[[146 133 127 124 127 130 132]
 [144 130 132 142 125 129 142]
 [118 147 103 122 126 144 126]
 [124 132 134 149 121 137 131]
 [133 132 121 124 118 135 138]
 [127 131 127 127 128 128 130]]
|
[[127 131 127 127 128 128 130]
 [133 132 121 124 118 135 138]
 [124 132 134 149 121 137 131]
 [118 147 103 122 126 144 126]
 [144 130 132 142 125 129 142]
 [146 133 127 124 127 130 132]]

[[128 126 128 128 126 123 131 131]
 [131 127 127 128 129 101 130 132]
 [127 127 142 134 128 122 131 128]
 [122 129 131 131 129 124 130 126]]
|
[[122 129 131 131 129 124 130 126]
 [127 127 142 134 128 122 131 128]
 [131 127 127 128 129 101 130 132]
 [128 126 128 128 126 123 131 131]]

[[123 140 120 121 102 117 126 135 131]
 [115 116 120 143 137 113 142 107 110]
 [129 141 136 132 126 114 134 143 135]
 [127 136 125 141 123 113 131 152 135]]
|
[[127 136 125 141 123 113 131 152 135]
 [129 141 136 132 126 114 134 143 135]
 [115 116 120 143 137 113 142 107 110]
 [123 140 120 121 102 117 126 135 131]]

[[157 143 129 129 128 128 128 128 128 137]
 [128 132 152 151 132 128 128 128 127 128]]
|
[[128 132 152 151 132 128 128 128 127 128]
 [157 143 129 129 128 128 128 128 128 137]]

[[131 115 139 117 104 130 134 141 141 138 122 138 118 118 130]
 [122 115 144 121 117 140 129 128 108 133 123 132 122 126 130]
 [144 121 125 125 119 120 128 132 136 130 124 125 124 138 139]
 [141 133 132 123 116 123 126 141 125 135 123 140 123 117 137]]
|
[[141 133 132 123 116 123 126 141 125 135 123 140 123 117 137]
 [144 121 125 125 119 120 128 132 136 130 124 125 124 138 139]
 [122 115 144 121 117 140 129 128 108 133 123 132 122 126 130]
 [131 115 139 117 104 130 134 141 141 138 122 138 118 118 130]]

[[126 115 122 119 126 101 125 127]
 [137 132 126 120 132 145 120 127]
 [127 135 125 113 126 114 143 103]]
|
[[127 135 125 113 126 114 143 103]
 [137 132 126 120 132 145 120 127]
 [126 115 122 119 126 101 125 127]]
---
[[101 125 130 120 137]
 [153 131 127 137 119]
 [100 123 133 121 133]
 [118 130 117 111 140]
 [128 125 141 146 121]]
|
[[131 127]
 [123 133]]

[[132 113 143]
 [146 121 132]
 [116 101 135]
 [134 107 144]
 [131 150 128]]
|
[[121 132]
 [101 135]]

[[125 112 128 129 131]
 [130 130 106 128 127]
 [130 134 125 122 123]
 [133 125 129 130 124]]
|
[[130 106]
 [134 125]]

[[139 145 101]
 [109 123 155]
 [153 149 112]]
|
[[123 155]
 [149 112]]

[[127 155 130]
 [142 143 132]
 [124 141 124]]
|
[[143 132]
 [141 124]]

[[126 130 135]
 [134 125 125]
 [129 152 123]
 [132 126 118]
 [114 136 138]]
|
[[125 125]
 [152 123]]
---
[[140 103 134 138]
 [134 136 116 129]
 [149 116 132 136]
 [138 141 117 138]
 [131 117 112 126]
 [128 114 136 130]
 [126 127 135 125]
 [141 122 124 133]]
|
[[141 122 124 133]
 [140 103 134 138]
 [134 136 116 129]
 [149 116 132 136]
 [138 141 117 138]
 [131 117 112 126]
 [128 114 136 130]
 [126 127 135 125]]

[[151 128 126 126 128 126 130 129]
 [129 128 116 121 131 129 128 128]
 [130 125 130 129 129 127 131 144]
 [129 128 137 137 130 129 131 129]]
|
[[129 128 137 137 130 129 131 129]
 [151 128 126 126 128 126 130 129]
 [129 128 116 121 131 129 128 128]
 [130 125 130 129 129 127 131 144]]

[[147 123]
 [151 106]
 [144 144]
 [106 147]
 [111 153]]
|
[[111 153]
 [147 123]
 [151 106]
 [144 144]
 [106 147]]

[[154 121 122 126 125 132 129 148 138]
 [128 131 122 130 132 117 128 131 130]
 [126 124 105 153 118 109 123 134 121]
 [134 144 132 118 110 112 126 132 133]
 [132 122 125 133 125 127 123 126 130]
 [131 121 155 119 147 135 139 136 127]]
|
[[131 121 155 119 147 135 139 136 127]
 [154 121 122 126 125 132 129 148 138]
 [128 131 122 130 132 117 128 131 130]
 [126 124 105 153 118 109 123 134 121]
 [134 144 132 118 110 112 126 132 133]
 [132 122 125 133 125 127 123 126 130]]

[[117 142 117 127 135 128 132 113 122 125 136 123]
 [136 139 134 135 141 130 122 131 134 134 136 138]
 [127 124 127 121 132 125 109 116 132 120 119 129]
 [139 132 134 136 141 130 125 138 145 138 137 131]
 [143 139 136 122 126 127 122 135 140 133 150 112]]
|
[[143 139 136 122 126 127 122 135 140 133 150 112]
 [117 142 117 127 135 128 132 113 122 125 136 123]
 [136 139 134 135 141 130 122 131 134 134 136 138]
 [127 124 127 121 132 125 109 116 132 120 119 129]
 [139 132 134 136 141 130 125 138 145 138 137 131]]

[[126 124 129 128 125 133 128 128 126]
 [141 135 131 121 118 121 128 134 131]
 [141 126 126 122 123 128 124 135 130]
 [122 127 138 146 117 134 139 130 149]
 [131 125 151 110 145 146 139 129 129]]
|
[[131 125 151 110 145 146 139 129 129]
 [126 124 129 128 125 133 128 128 126]
 [141 135 131 121 118 121 128 134 131]
 [141 126 126 122 123 128 124 135 130]
 [122 127 138 146 117 134 139 130 149]]
---
[[128 126 126 129 156 130 133]
 [128 125 126 128 125 132 129]
 [129 131 129 127 147 132 128]]
|
[[128 125 126 128 125 132 129]
 [128 126 126 129 156 130 133]
 [129 131 129 127 147 132 128]]

[[105 136 142 132 131 136]
 [117 130 145 143 140 126]
 [123 133 137 120 112 119]
 [133 111 151 108 124 126]
 [131 122 123 105 129 122]
 [139 125 148 103 131 122]
 [135 124 117 132 122 125]]
|
[[133 111 151 108 124 126]
 [131 122 123 105 129 122]
 [135 124 117 132 122 125]
 [139 125 148 103 131 122]
 [117 130 145 143 140 126]
 [123 133 137 120 112 119]
 [105 136 142 132 131 136]]

[[134 122]
 [110 104]
 [141 136]
 [134 129]
 [126 109]
 [126 132]]
|
[[110 104]
 [126 109]
 [134 122]
 [134 129]
 [126 132]
 [141 136]]

[[104 108 136 121]
 [138 133 126 117]
 [129 128 129 128]
 [147 129 151 118]
 [128 131 129 128]
 [122 120 103 120]
 [151 105 124 112]]
|
[[151 105 124 112]
 [104 108 136 121]
 [122 120 103 120]
 [129 128 129 128]
 [147 129 151 118]
 [128 131 129 128]
 [138 133 126 117]]

[[126 134 139]
 [125 130 141]
 [140 129 123]
 [126 137 122]
 [122 102 152]]
|
[[122 102 152]
 [140 129 123]
 [125 130 141]
 [126 134 139]
 [126 137 122]]

[[151 121 110 124 135 130 129 126 126 137 135 137 127 133 139]
 [136 118 119 137 129 130 117 136 130 139 127 129 130 130 131]]
|
[[136 118 119 137 129 130 117 136 130 139 127 129 130 130 131]
 [151 121 110 124 135 130 129 126 126 137 135 137 127 133 139]]
